(in the rows, 128 means zero)
Named moves (each a turn or a mirror), then the moves between two rows, first move first; the first pair answered
bef (before => after):
[119 119 158 107 116 126 164 140 102 152 136 137 141 125 128 127 134 120
 185 134 121 105 114 130 159] => [123 130 153  96 121 133 155 142 105 146 128 133 155 123 113 132 137 123
 176 127 126 102 101 124 160]
[146 137 120 119 124 132 124 113 130 105 130 129 120 128 137 115 127 132
 129 118 117 131 135 120 141] => [146 137 122 120 124 134 125 114 127 105 127 128 120 130 143 113 125 129
 131 120 118 130 139 121 141]
[152 130 108 125 131 168 131 126 145  93 132 105 141 141 116 114 135 153
 125  94 114 134 149 117 146] => [143 112 116 138 122 158 140 127 141  96 140 112 125 144 141 104 133 153
 138 105 103 138 173 128 144]
[143 140 136 105 128 133 144 145 137 139 130 136 147 140 125 150 129 123
 118 103 101 119 108 110 119] => [136 115 143 122 119 117 158 144 132 143 144 140 124 143 155 139 124 121
 133 116  93 127 138 124 119]
pirur (before => after):
[145 170 130 125  93 101  94  95 105 124 133 151 100 171 149 137 124 153
 146  74 117 134  96 104 144] => [143 156 131 107 126 126 118 131 117 136 129 117 132 155  78 173 108 132
 119  93 130 124  59  81 129]
[151 116 123 128 130 123 111  97 110 118 142 126  75 121 184 125 141 111
 145 151 127 115 174 141 115] => [123 105 155 123 128 114 125 110 113 171 118 128 111 116 154 178 118  82
 121 165 147 104 109 114  92]
[129 106 118 116 130 115 108 168 128 136 164 118 148 106 134 175 100  90
 101 167 142 123 129 129 116] => [147 112  96 118 126 116  93 156 126  99 182 119 119 107 157 135 120 111
 121 158 126 129 173 150 137]
[134 145 130 134 148 122  91 109 141 134 115 123 128 135 163 109 138 125
 118 123 145 148 142 152 119] => [125 140 139 129 155 125  99 122 145 155 108 113 146 131 140 134 123 114
 103 131 154 143 114 138 109]
Tiva (before => after):
[133 111 125 132 142 160 104 126 119  96 157 130 106 130 156 123 102 119
 145 124 124 161 176 135 127] => [140 141 115 121 152 177  85 121 128  97 143 129 115 130 147 128 113 119
 129 114 137 161 160 135 127]
[106 109 166 108  84  79 166  90 107 142 148 174 114 125 165 112 119 130
 163 124 118 136 125 138 126] => [136 167 149  72 107 103 120  66 111 125 143 173 131 137 145 119 133 142
 143  86 135 139  97 115 140]
[134 131 133 120 138 140 137 113 125 128  90 130 148 122 115 140 130 125
 122 132 139 109 108  71 126] => [118 110 137 139 131 132 155 127 128 140  91 127 142 114 120 142 126 117
 132 146 134 102 117  83 116]

Each pair is 2 to 3 moves apart.
[141  95 180 111 125  78 136 153  91 160 161 157 138 176 142 136 121 130
 120 134 114 121  77 109 140] => [178 139 143  83 151 114 105 141  98 112 162 148 142 170 116 108 149 151
 115 104 113 122  80 103 160] -> pirur pirur bef
[104  86 121 127 137 109 158 142 121 115 171  85 135 147  96 121 105 120
 106 147 127 150 120 142 117] => [130 143 120  99 131 111 110 103 115  96 166 107 149 171 110 108 125 145
  98 105 136 154 106 127 141] -> Tiva pirur bef
[123 113 141 160 110  85 120 112 143 133 118 150 120 182 162 136 114 134
 135 129 100 162 103 115 136] => [111 141 122 160 124 112 111 131 159 145  79 131 149 158 124 149 131 113
 113 130 118 144  66 111 122] -> bef Tiva
[108 117  97 125 145 145 143 175 157 153 102 106  95  87 133 148 137  80
  88 155 169 145 134 147 114] => [157 132 100 101 144 129 115 120 134  98 157 137  64 133 174 112 133 134
 111 114 151 170 172 137 156] -> pirur Tiva Tiva
[183 142 116  95 135 149 116  88 111  92 156 125 137 123  81 125 123 154
 118  93 123 128  86  99 130] => [155 119 160 108 117 111 127  78 103 143 158 149 134 142 117 157  90 137
 118 106 131 137  66  91 117] -> bef pirur Tiva
[136 135 142 128 100 121 125 131 133 113 115 150 139 132 113 119 135 150
 137  87 121  98 122 127 160] => [138 141 139 130 103 123 116 125 137 113 112 152 134 132 120 119 138 147
 136  84 130  99 123 129 159] -> bef Tiva
[143  90 141  99 157 132 148 134 106 102 171 133 126 139 101 130  95 163
 134 126 112 130 128 106 165] => [132 134 145  91 155 141 119 127 115 133 129 132 157 138  95 158 105 144
 106 110 144 121  74  88 156] -> pirur pirur Tiva
[109 134 151 125  87  99 162 128 114 136 107 147 139 127 113 165 105 122
 113  99 123 107  97 112 127] => [127 116 110 125 117 135 170 160 124  86 127 109 121  97  80 131 123 127
 116 114 112 106 138 134 128] -> pirur Tiva Tiva
[130 119 154  97 131 107 122 104 138 146 112 127 139 130 116 127 119 127
 134 125 134 132  98 103 123] => [113 105 154 122 121  97 133 112 139 156 110 127 123 122 141 118 118 120
 144 141 130 133 118 121 121] -> Tiva bef
[ 94 102 183 145 119 103 160 158 120 156 113 133 175 132 113 170  92  98
 118 156 101 114  85 102  84] => [132 112 177 140 103  83 133 107  94  95 166 167 128 171 179 114 102 150
 152 120  74 141 151 115 126] -> Tiva pirur pirur
